In the rows, 128 means zero.
The same turns and mirrors carry the whole set onto itself and the rows of a family onto each other. Which other rows belong to the same family as each row named below? List them in the order they appear above.
These 32 rows form 4 families of 8 rows each.
Lobi: [ 93 137 124 142 113 145 121 125 151 137 129 110 105]
Lavo: [105 132 146  98 137 107 129 136 154 118 145 139 116]
sef: [ 87 151 138 126  98 128 118 131 140 124 133 105 126]
Sazi: [ 87 153 139 142 106 136 112 128 140 137 143 116 119]
vumub: [122 134  94 160 115 125 106 133 119 156 120 100 161]
dopu: [152 120 107 120 151 102 135 157 133 140 144 161 157]
fovof: [161 115  98 135 145  99 123 139 130 154 140 155 159]
vef: [103 114 151 115 148 114 146 136 149 124 151 147 134]
budag: [147 126 110 136 152  93 134 143 108 125 137 153 164]
kapid: [123 133 141 100 127 102 136 137 154 120 151 161 124]
Fon: [121 135 127 142 159  92 100 105 145 127 126 125 162]
dezof: [109 140 121 109 155 131  90 138 105 129 133 127 130]
muz: [128 127  97 108 101 144 136 161 115 141 146 135 134]
Nusen: [121 116 121 160  97 120 152 125 158 136 121 151 147]
subek: [129 136 135 161 150 110 106  96 142 120 140 116 148]
buves: [157 112  94 125 145  93 135 141 130 134 127 147 160]
nog: [139 147  84 164 118 126 108 134 110 136 116 120 136]
Guti: [122 129 109 123  91 137 146 165 124 144 142 138 119]
Tomo: [106 116 137 104 131 100 132 134 145 118 158 159 122]
Nuror: [116 139 137 152 143  82 105 107 158 137 126 126 148]
lome: [123 148 113 108 156 109  94 144 109 136 150 111 134]
ker: [111 126  99 119 117 127 147 173 118 142 126 146 121]
rigaz: [112 160 101 103 145 128 105 148 109 138 138 118 141]
pid: [ 92 146 127 145 100 129 112 114 135 132 126 101 122]
zoles: [113 154 103 107 159 114  96 140 124 134 155 121 149]
movo: [137 149  98 163 120 132 114 134 123 152 114 105 156]
miz: [123 124 100 119 102 141 127 178 124 134 138 137 131]
gazig: [131 122 113 171 109 108 163 132 154 132 134 137 139]
Pedi: [138 135  88 168 114 124 117 133 116 154 125 124 165]
Pode: [133 112 130 157  86 112 147 131 148 145 119 142 137]
vud: [121 141 135 148 149  89 118  91 145 139 132 125 149]
fup: [130 108 134 163 105 102 141 123 163 136 132 145 139]

The rest of the family of gazig: Lobi, vef, budag, dezof, subek, nog, ker
The rest of the family of Sazi: Nusen, buves, Tomo, lome, movo, miz, vud
The rest of the family of muz: sef, vumub, fovof, kapid, Nuror, zoles, Pode

The same turns and mirrors carry the whole set onto itself and the rows of a family onto each other. Which other rows belong to the same family as each row named below? List them in the order they appear above.
These 30 rows form 5 families of 6 rows each.
luvek: [116 135 121 168 149  97 133 133 107 195 122 137 109 103 141 138 187 129
 154 124 108  83 126 132 122 108 137 152]
gemu: [133 140  80 137 121  77 115 132 105 165 129 137 144 115 147  84 145  73
 147 118 118  75 145 127 103  89 154 145]
ribi: [135 125 106 182  96 126 145 114  81 141 102 154 113 131 144 123 173 115
 153 148  86  68 128 110 137 104 119 122]
fazus: [126 165 137 119 117 130 103  99 147 181 120 127 170 112 156 146 164  99
 122 137 114  97 115 136 173 107 123 163]
buri: [122 132 131 173 150  99 141 114  99 166 106 137 115  97 161 142 176 121
 133 125 103  66 130 121 166  60 151 123]
Gabav: [120 149 116 149 136  98 123 109 114 142 140 151 143 115 159 144 162  96
 129 144 120  57 131  98 135  60 162 148]
lidif: [103 164 115 102  97  76 101 115 114 140 124 157 166 117 167 118 149  82
 139 137  91  89 149 142 151  80 138 134]
Buti: [159 126  84 147 126 107 113 126 109 181  93 113 137 115 148  70 147  75
 144 103 119  89 134 147 153  69 151 128]
tizil: [ 98 120 134 146 127 131 136 128 113 158 112 133 148 127 122 171 190 128
 139 120 103 101 129 113 178  91 115 129]
zib: [ 93 134 136 122 108 123 124 126 120 160 105 129 171 122 125 155 179 116
 136 114  93 116 136 131 183 111 101 127]
reri: [159 130  82 152  73 140 119 109  98 142  93 137 141 147 143  85 151  81
 148 141  99  85 125 126 148 104 117 128]
Zisun: [131 112  89 131 110 128 118 142 117 181  99 106 162 137 107 100 165  90
 152  95 117 119 138 136 153 111 113 134]
zedu: [126 142 124 175  89 123 147 104  89 142 105 153 138 114 149 136 170 114
 137 148  79  68 129 107 144 125 106 125]
Momub: [150 145 101 145  65 139 121  99 109 143  96 137 165 133 147 101 147  80
 135 141  91  85 126 122 156 124 103 131]
Teme: [135 138  93 157 140  93 125 123 108 160 137 139 135 115 147 115 156  85
 138 130 129  60 134 102 107  72 164 152]
zin: [132 152 121 154  75 130 135  96 104 143 101 144 162 116 152 126 157  96
 127 146  83  75 127 114 155 134  99 131]
puvi: [145 149 103 121 105 101 105 114 120 178  90 113 168 102 159  78 139  69
 129 103 106  98 140 157 170  94 130 127]
Vab: [134 153 109 102 103 128  82 110 140 175 108 128 159 138 154 113 159  88
 145 134 114 113 119 161 179  85 129 153]
Duvof: [117 156 142 153 140 114 128 109 129 191 127 133 146  94 152 159 179 119
 128 133 112  81 116 124 145 117 125 161]
vitag: [116 153  92 110 100  71 103 130 107 156 120 146 159 116 156  88 141  71
 147 121  99  91 153 145 125  94 140 137]
damam: [104 160 127 120 114  91 111 104 118 131 131 160 158 116 168 146 157  94
 128 149 101  73 139 118 157  64 148 140]
nelur: [117 163 137 121 108  95 117 103 120 169  97 127 175  86 170 119 147  87
 117 116  89  92 140 150 185 101 120 124]
mamu: [152 119  84 171  88 134 131 117  85 140  95 146 115 146 139  97 164  99
 158 144  94  76 127 121 138  93 124 121]
Pup: [137 132  90 115 111 112  88 133 118 181 102 133 124 147 145  91 166  97
 171 125 108 116 127 171 157  75 139 143]
Kegob: [107 154 151 147 129  94 135 102 110 162 105 139 150  83 171 150 167 113
 119 126  89  75 135 131 182  85 130 124]
gagaz: [148 117  97 173 146 106 130 126  98 175 101 125 108 114 149 100 166 102
 147 114 118  72 131 129 151  52 161 126]
rurop: [126 124  93 149 134  97 114 144 102 191 109 137  97 129 139 104 181 117
 176 121 105 100 132 157 129  85 141 142]
tetu: [135 100  88 156 131 136 128 143 110 178 105 110 138 143 103 116 176 103
 154 101 126 105 130 119 147  90 128 137]
Mufe: [119 104 111 163 140 137 137 135 108 166 112 123 132 136 111 151 188 124
 147 115 120  96 126 107 159  80 128 134]
puvol: [110 129 113 114  99 122 115 133 121 173  98 116 178 128 118 119 165  96
 142 102 100 124 139 142 171 122  98 130]

The rest of the family of Pup: luvek, fazus, Vab, Duvof, rurop
The rest of the family of gemu: Gabav, lidif, Teme, vitag, damam
The rest of the family of mamu: ribi, reri, zedu, Momub, zin
The rest of the family of tetu: tizil, zib, Zisun, Mufe, puvol

